In the data rows, 128 means zero.
In the table below, every row is followed by its label. The labels come from one hidden rule.
[122 148 152 104  67  85  75 138 174 128 116 147 182] B
[160 101 152  96 122 177 124  97 113 137  94 143  91] A
[135 124  77 113 135 181  57 184 118 128 138 144 115] B
[109 124  94 181 120 105  95 128 163 131 136 184 169] B
[135 117 124 115 106 129  46 145 162 126 133 188 142] B
[151 154 131 119 132  62  71 149 155 158 133 207 186] B
[127  72 163 164 158 116 158 141 129  57  94 125  50] A
[102 161  96 106  93 112 181 114 163 115 109 111 151] A
[104 162 142 115 135 114 170 114 171 106 149 121 111] A
[109 168 142  99 108 138  95 151 135 140 168 136 151] B
[156 128  84 154 116 160  79 119 129 186  97 117 123] B
[147 113 122 148 130 169 115 121 135 163 130 134 134] B
[111 139 102 153  83  66  89 141 174 112 154 177 162] B
[188 121  96 190 176 172 143  77 116 145 109 139 107] A
[159  83 127 161 202 180 108  41 152 187 109 136  70] A
[141 157 144 115 116  82 134  85 116 128  91 171 182] A
[159 164  80 102  98 103 160 140  76 192 111  86 158] A
[104 111  80 106 148 100  92 167 159 141 123 159 191] B
[129 113 137 117 136 129 143  91  76 136 116 108 126] A
[130 108  84 121 127 192  79 184 152 101 123 133  91] B
[182 128  47 153 162 181 143 126  96 186  88 113 126] A
[111 137 125 126  93 145 152 153 109 157 133 106 128] B
[167 142 140 148 164 149 144  81 132 148 123 113 107] A
[155 128 144 182 191 152 143 109 122 152 107 148 105] A
[ 96 124 145 104 108  82 175 114  80 122  91 121 184] A
[116 156 111 109  86 118 122 116 109 106 135  75 147] B
[109 157 148 124 116 116 150 121 132  89 142  93 125] A
[127 165 156  96 139 114 141 118 164 115 121  75 156] A
[153  83  80 166 163 177  86 144 132 134 119 134  85] B
[ 96 137 132  48 125 103 206 128 194 140 142 139 145] A
[137 126 116 190 152 178 106 116 156 146 123 113  91] B
[104 173 116 126 103 149 155 163 130 139 155 119 144] A
[109 159 120  73 120 105 167 131 159 148 109 113 142] A
[ 90  83 184 142 143 114 143  97 107 108  94 134 148] A
[118  76 102 117 164 116 137 123  72 141  84 155 102] A
[130 166 164 115 108 125 151 114 120  95  99  96 119] A
[137 144 124 104  76 118 124 151  99 122 128  57 174] B
[174 178 134 109 135 107 150 133  72  92 188  75  78] A
[ 76 140 107  64 112 143 119 197 201  52 146 154 141] B
[ 87 163 140  54 118 103 101 151 194 136 111 147 153] A
[ 87 183 169 106 112 116 122 109 134 106 133  57 146] A
[ 96 144 131 138 159 114 164  85  87 161 138 106 140] A
[169 137 125 176 159 184 110 130 145 124 150 133  85] B
[172 136 150 134 163 166 129  73 116 176  91 143  50] A
[194 143 124 171 141 177 101 134 144 173 125 134 117] B
[116  98 102 124 141 127 183 138 120 117  81 164 117] A
[123 140 131  96 144  75 144 100 123 157  69 172 193] A
[153 161  96 106 143 124 167 109  84 194  88  79 153] A
[ 99  90 160 140 124 129 172 140 145 117  97 145 109] A
[120  52 141 179 168 112 143  54  72 139  73 160 105] A
[ 96 163 205  81 127 125 108 114 190 106 163 152 158] A
[127 148 125 109 103  92 164 137 169 121 175 119 125] A
[210 171 104 131  93 118 154 165  93 121 208  83 142] A
[107 108 134 117 114  75  95 138  93 140 102 111 182] B
[155 108 137 207 143 184 110 138 170 131 128 141  78] B
[180 130  96 117 194 139  92 107 122 187 104 152 111] A
[135 139 111 148 160 120 185 111 109 129 121  67 121] A
[109 170 140  77 101 116 150 123 156 108 125  98 141] A
[125 152 120 113 101 125 134 146  99 134 118  90 142] B
[140 113 114 178 156 169 106 118 149 126 140 128 102] B
[120 142  80 167 141 116 156 109 116 140 113 119  94] A
[ 90 139  96  96  90 138 133 205 123  86 157 130 109] B
[185 126 124 117 189 147  95 114 109 159 140 165 109] A
[ 80 160 114 175  95 114 128 161 130  75 182  90 125] A
[ 96 117 145 134 132 112 149 151 118 169 156 143 121] B
[113  46  94 109 168 124 151 118  72 122  54 148 115] A
[ 72 134 152 133 116 107 137 159 123 112 153  98 117] B
[116  46 120 140 173 112 160  64  53 122  88 130  74] A
[109 155 146 155 110 136 143 137 120 101 152 106 115] A
[ 40 147 156 104 106 114 128 173 142  86 173 125 162] B
[107 144 164 104  95  97 115 100 137 122 128 193 173] B
[130  86 145 144 114 122 134 148  87 121  99 123 138] B
[ 99 142 116 119  72  92 112 116 174 112  99 196 186] B
[168 147 107 162 148 156 112  91 134 150 155 143 125] B
[116 137 125  87 140 112 162 140 202 159 121 130 123] A
[102 164 116  93  63 124 131 131 107 128 138  67 131] B
[ 96 136 163 104  98 103  86 136 120 117 170 123 128] B
[168 101 104 202 189 161 143 102 135 183 118 126 105] A
[159 126 125 119 145 167  52 142 150 162 176 169 100] B
[109 143 162 117 108 129 156 131 141 108 153 139 123] A
[102 106 186 113 145  85 155  85 118 103 138 140 159] A
[129 147 149 141 140  82 156 102 162 133 125 113 145] A
[113 148 167 138 112 138 129 134 127 108 159 115 107] B
[169 131 169 137 183 156 151  41 120 167  59 131 126] A
[132 128 159 138 106 132 143 130 113 128 118  90 148] B
[127 145 158 133  80  92  79 151 118 126 146 147 172] B
[ 96 117 154 152  63 103 110 137 170 122 155 178 153] B
[157 106 155 131 114 132  89 166  90 103  81 140 123] B
[144 178 145 117 106 110 165 142  87 122 133  90 163] A
[111 162 116 115  95 138 156 188 129  92 167 130 149] A
[141  63 144 115 168  85 144 111  90 156  81 154 121] A
[160 104 104 177 147 189 101 125 127 129 136 144  78] B
[182 170 118 106  93 122 121 167 122 108 198  51 142] A
[183 117  94 172 154 164  98 102 141 144 146 137  82] B
[109  67 175 147 146 114 160 123  87  57  64 151 123] A
[122 165 129 135  90 114 126 162  90 101 133  75 176] B
[107  90 109 123 168 133 167 128  80  89  97 151 123] A
[ 80  79 157 133 160  79 149 121  80 160 130 117 137] A
[135 174 146  54 162 114 181 100 146 160 147 130 160] A
[ 87 134 165 146  98 169 158 157 111  98 121  79 137] A
[113 128 137 145 108 118 101 146 142 106 127 170 163] B
[161 134 131 157 133 163 101 119 152 169 102 130  78] B
[ 99 136 171 121 101 116 133 142 134 112 163 113 134] B
[129 104 151 113  63  95  95 136 164 146 125 179 180] B
[116  96 137 151 116  89 126 126 116 133 121 115 137] B
[185 123 116 144 137 178 115 123 129 184 104 123 136] B
[183 150 120 109 133 136  89 172 130 139 209 119  74] B
Here are more rows. What is the label of each one?
[109 134 149 140 122 133 175 145  84 106 169 101 105] -> A
[107 167 157  69 129 125 180 121 163  86 123 128 167] -> A
[104  67  87 156 170 129 183  85 104 124  84 139  74] -> A
[178 153 169 146 112 142 157 140 134 108 213  62  82] -> A
[ 90 155 168 109 112  57 126 145 162  89 111  93 157] -> A
[127 170 169 131  83 100 140 126  93 140 142  98 159] -> A
[166 142 129  96  93 130 122 173 138 112 154  45 149] -> B
[113 119 102  90 110  85  83 174 122 126  84 178 176] -> B
[132  96 164 121 166 100 150  64 104 145  42 128 131] -> A
[194 117 104 151 157 188 103 107  99 185 104 113 125] -> B
[127 131 118 129  86  79  83 128 137 137 118 175 191] -> B
[142 153 111 168 135 139 146 136 109 112 208  75 102] -> A
[183 139 162 131  95 118  67 174 104 134 220  71 113] -> B
[109  67 132 150 120 124 134 119 147  62 116 145  74] -> B
[111 158  73  73 101 142  89 210 134  79 142 113 146] -> B
[194 101 118 146 179 145 146  64  96 177  97 126  78] -> A
[160  79  94 182 176 170  83  91 132 155 127 134  50] -> A
[ 99 155 140  77 137 105 101  69 142 163  81 182 177] -> A
[123 142  68 124  83 107 150 157 150 154 123 221 163] -> B
[111 157 138 172  90 129 119 154 123  71 183 106 113] -> B
[127  67 144 106 175 118 146  88  68 175  84 131 107] -> A
[102 134  25  73 143 133 164 141  72 156 104  83 126] -> A
